[[ -7.654  -5.301   1.897   1.993]
 [-14.269  -5.463 -10.702  -7.281]
 [ 15.827  -4.266 -14.192  -2.054]
 [ -5.238  -6.255  -6.018  -5.430]
 [ -4.172   0.505  -4.264  -3.830]
 [  4.796  -5.402  -7.065  -4.329]
 [ -8.198  -3.027   0.779  -6.019]
 [ -6.931  -4.503  -8.089  -3.788]
 [ 17.752  -4.668  -6.555  -9.113]
 [-12.711 -10.495  -6.277  -2.187]
 [ -4.514  -2.859 -11.742  -0.032]
 [-13.858  -4.589  -4.249  -5.470]
 [-22.127  -4.330  -6.529  -8.705]
 [-14.236   2.503  -8.291 -12.245]
 [ 11.389  -7.140   0.471 -10.163]
 [ 12.539   3.199  -2.684  -6.869]]
Counting starts at 0.
Read off the entry directly below -4.266.
-6.255
Read off the entry in row 0 and column 0.
-7.654
Read off the entry in row 0 and column 1.
-5.301
The entry directly below -6.529: -8.291
Read off the entry directly above -3.830.
-5.430
The entry at row 1, column 1: -5.463
Read off the entry in the bottom-right corner.
-6.869
The entry just left of -3.830 -> -4.264
The entry in row 2 and column 0: 15.827
Read off the entry directly below -4.503.
-4.668
Read off the entry just left of -10.495.
-12.711
Read off the entry directly above -4.668.
-4.503
The entry in the top-right corner: 1.993
Read off the entry in row 1 and column 0.
-14.269
The entry just left of -5.430: -6.018
Read off the entry directly below the smallest entry.
-14.236
Read off the entry just right of 0.471.
-10.163
The entry just right of -14.236: 2.503
The entry in row 2 and column 2: -14.192
Read off the entry at row 0, column 2.
1.897
The entry directly above -6.555 is -8.089
Read off the bottom-left entry.
12.539
Read off the entry just right of -22.127.
-4.330
Read off the entry directly above -6.277.
-6.555
The entry directly above 17.752 -> -6.931
The entry directly below -8.705 is -12.245
The entry at row 2, column 1 is -4.266
The maximum -> 17.752
Read off the entry just left of -7.140.
11.389
The entry just right of -4.514: -2.859

Read these off the row that follows.
1) Report the first entry from the left.
2) Report the second-last entry.
3) Report the 2nd entry from the left.
4) Report the 3rd entry.
5) Report the fourth entry.
6) Report the 3rd largest entry.
-5	23	26	-15	24	42	-5	5	38	35	20	-23	-5	-25	21	31
1) -5
2) 21
3) 23
4) 26
5) -15
6) 35

[29.4, 17.4, 96.6, 83.1, -44.7, 150.2, 44.1, 132.4, -119.1, -176.9, 10.4, -68.6, -105.8, 40.3, 56.1, -78.0]
The entry just left of -105.8 is -68.6
The entry just left of -78.0 -> 56.1
The entry just left of -176.9 -> -119.1
Read off the entry just right of 96.6.
Answer: 83.1
Read off the entry just right of 29.4.
Answer: 17.4

[[ 98 190 180 190 188 129 124 110 105 180 102 119  86 184]
 [134 146 141 143 145 133 168 130 140 140 134 167 128 166]
 [109 193 195 203 196 150 104 132 107 197 117 102 101 156]
 [113 136 105 109 126  80 219  75 137  96  97 213 100 231]
 [129 176 186 190 181 167 110 156 123 191 141 111 126 131]
 [192 100 123 115 108 176 180 194 183 126 198 188 202  94]
 [144 117 104 102 113 109 216 114 158  97 133 214 139 187]
 [122 163 157 162 162 131 150 122 127 155 121 148 115 171]
 [188 135 176 170 150 218 111 228 164 187 209 122 199  51]
 [128 141 127 130 137 113 188 110 140 122 121 185 121 189]
 [111 132  98 102 121  74 228  69 138  88  94 221  97 240]
 [100 180 165 174 176 117 144 101 110 163  99 138  88 196]]
Indices start at 0.
The entry in the top-left corner is 98
The entry at row 0, column 1: 190
Report the entry in row 0 and column 2.
180
The entry at row 2, column 2: 195
Report the bottom-left entry.
100
The entry just left of the smallest entry is 199
The entry in row 2 and column 0: 109
Report the top-right entry.
184
Report the smallest entry.
51
The entry directly below 155: 187
Report the entry just left of the largest entry.
97
Report the entry directly below 51.
189
Report the bottom entry of the column that holds the smallest entry.
196
The largest entry is 240
Report the entry directly above 75.
132
The entry in row 1 and column 0 is 134
The entry just left of 183: 194

Questions about the table below.
1) Find the second entry from the end, reading row by row.
2) Find the entry just left of -3.22.
3) Find the entry just right of the smallest entry.
4) Find the fourth entry in reading order.
5) Find the fifth entry from the end, reading row by row.
6) Find the bottom-left entry.
7) Find the last entry, reading row by row.
8) Find the entry in the top-right corner.
[[ 0.48  1.74  5.96  2.71  1.60 -3.44 -7.04 -1.02 -2.16 -4.85 -1.49 -4.33]
 [ 0.26 -4.92 -0.64  1.46  1.32 -5.22  0.36 -0.42 -2.95 -3.93 -2.55 -4.33]
 [ 0.02 -0.37  2.67  1.95 -3.28  0.85  1.98 -3.22  3.06 -3.07 -1.69 -2.55]
 [-0.21 -1.28  2.28  2.75  2.15  2.29  1.90 -1.31  0.43 -4.46  4.21 -4.09]
 [ 3.21  6.28  2.81  4.03  0.53 -0.45 -2.85  2.83 -3.28  0.60 -2.81  0.62]
 [ 3.97  2.29  2.58  0.04  0.22  2.53  2.94  1.47 -4.73  0.50  1.56 -3.39]]
1) 1.56
2) 1.98
3) -1.02
4) 2.71
5) 1.47
6) 3.97
7) -3.39
8) -4.33

Questions about the grid below.
1) Find the entry just right of the largest entry.
2) Find the second smallest entry.
3) Find the smallest entry.
4) Find the entry just right of 1.86.
5) Find the first entry in reading order.
6) Find the entry just right of -0.78.
7) Find the entry just left of 1.68.
array([[ 1.92, -3.37,  4.06, -3.03, -2.97, -4.93, -1.20,  3.74,  6.97,
         0.83, -3.22,  4.85, -5.91, -3.55, -6.43,  3.76],
       [ 0.36, -0.40, -1.47,  1.68,  0.87, -4.10,  5.05,  0.39, -0.61,
        -6.49,  0.43, -4.90, -6.28, -4.87, -4.51, -1.47],
       [-6.92, -1.33,  3.50, -6.00, -3.52, -1.18,  3.19, -6.94,  3.43,
        -0.50,  5.80, -3.48,  2.06, -3.84, -6.45,  2.13],
       [-4.49, -2.09,  4.37,  3.33,  5.27, -6.58, -4.04,  6.83,  2.38,
         4.56, -5.39, -6.78, -6.25, -3.37,  2.06, -5.05],
       [ 1.71, -1.54, -1.03, -5.30, -6.97, -1.21, -1.19, -0.71, -7.19,
        -2.55, -5.78, -2.39, -4.22,  5.04,  1.21,  1.36],
       [-3.65, -5.75,  1.40, -2.61, -1.07,  5.60,  3.28,  4.72,  1.92,
         4.00,  5.75, -4.53,  2.79,  6.77, -6.52,  5.36],
       [ 0.67,  4.39,  2.50,  5.62, -2.17, -2.86, -4.70, -1.59, -6.55,
         4.51,  4.02,  5.46, -0.49,  0.32, -4.25, -6.24],
       [-5.86, -2.47,  0.19, -3.20, -2.51,  5.59,  1.86, -0.30, -0.78,
         0.80, -6.32, -1.21, -2.13,  5.51,  3.24, -6.37]])
1) 0.83
2) -6.97
3) -7.19
4) -0.30
5) 1.92
6) 0.80
7) -1.47

M =
[[ 4.66 -2.65  4.56  0.52  0.76  4.15]
 [ 0.03  1.34 -1.40 -1.91 -1.56 -2.03]
 [ 2.53  3.50 -1.21 -4.94 -5.66 -0.05]]
What is the entry just right of -5.66?
Answer: -0.05
What is the top-right entry?
Answer: 4.15
The first entry, reading row by row is 4.66
The third entry on the main diagonal is -1.21
The entry just right of -1.21 -> -4.94
The entry just right of the largest entry -> -2.65
The entry directly below 4.66 -> 0.03
The entry just right of 0.52 -> 0.76
The fourth entry, reading row by row: 0.52
The 5th-last entry, reading row by row: 3.50
What is the third entry, reading row by row?
Answer: 4.56
The entry directly above -5.66: -1.56
The entry directly below 0.52 -> -1.91
What is the entry just right of 0.03?
Answer: 1.34

A = [5 4 5 5 5 4 2 4 5 3 5 6 6 7 6]
The entry just right of the smallest entry is 4
The second entry from the left is 4

Read these off the table that follows.
1) Give the entry just left of the largest entry.
2) Give the last entry, reading row by row.
3) Give the entry in the top-left corner.
4) Give the entry just right of 23.
5) Give the bottom-left entry.
6) Give the entry in the top-right corner.
7) Give the 2nd entry on the diagonal from the top-right corner.
8) Give the entry directly above the largest entry.
[[51 16 45 12]
 [60 58 80 25]
 [48 69 42  7]
 [47 15 50 14]
 [21 78 46 11]
 [71 72 43 11]
 [31 23 84 32]
 [36 17 42 10]
 [37 45 39  7]]
1) 23
2) 7
3) 51
4) 84
5) 37
6) 12
7) 80
8) 43

Questions about the row below.
1) Read off the entry just right of the largest entry.
2) Read off the entry just right of 3.69.
3) Read off the 2nd entry from the right.
4) Read off the 3rd entry from the left.
5) Read off the third entry from the right.
6) Read off the 3rd largest entry.
7) Read off the entry just right of 1.07.
8) Read off the second smallest entry.
array([ 3.82, -0.01, -2.43,  1.07,  5.72,  1.41,  3.69,  0.94, -2.22,
       -1.60, -2.17, -5.27, -2.90, -4.50])
1) 1.41
2) 0.94
3) -2.90
4) -2.43
5) -5.27
6) 3.69
7) 5.72
8) -4.50
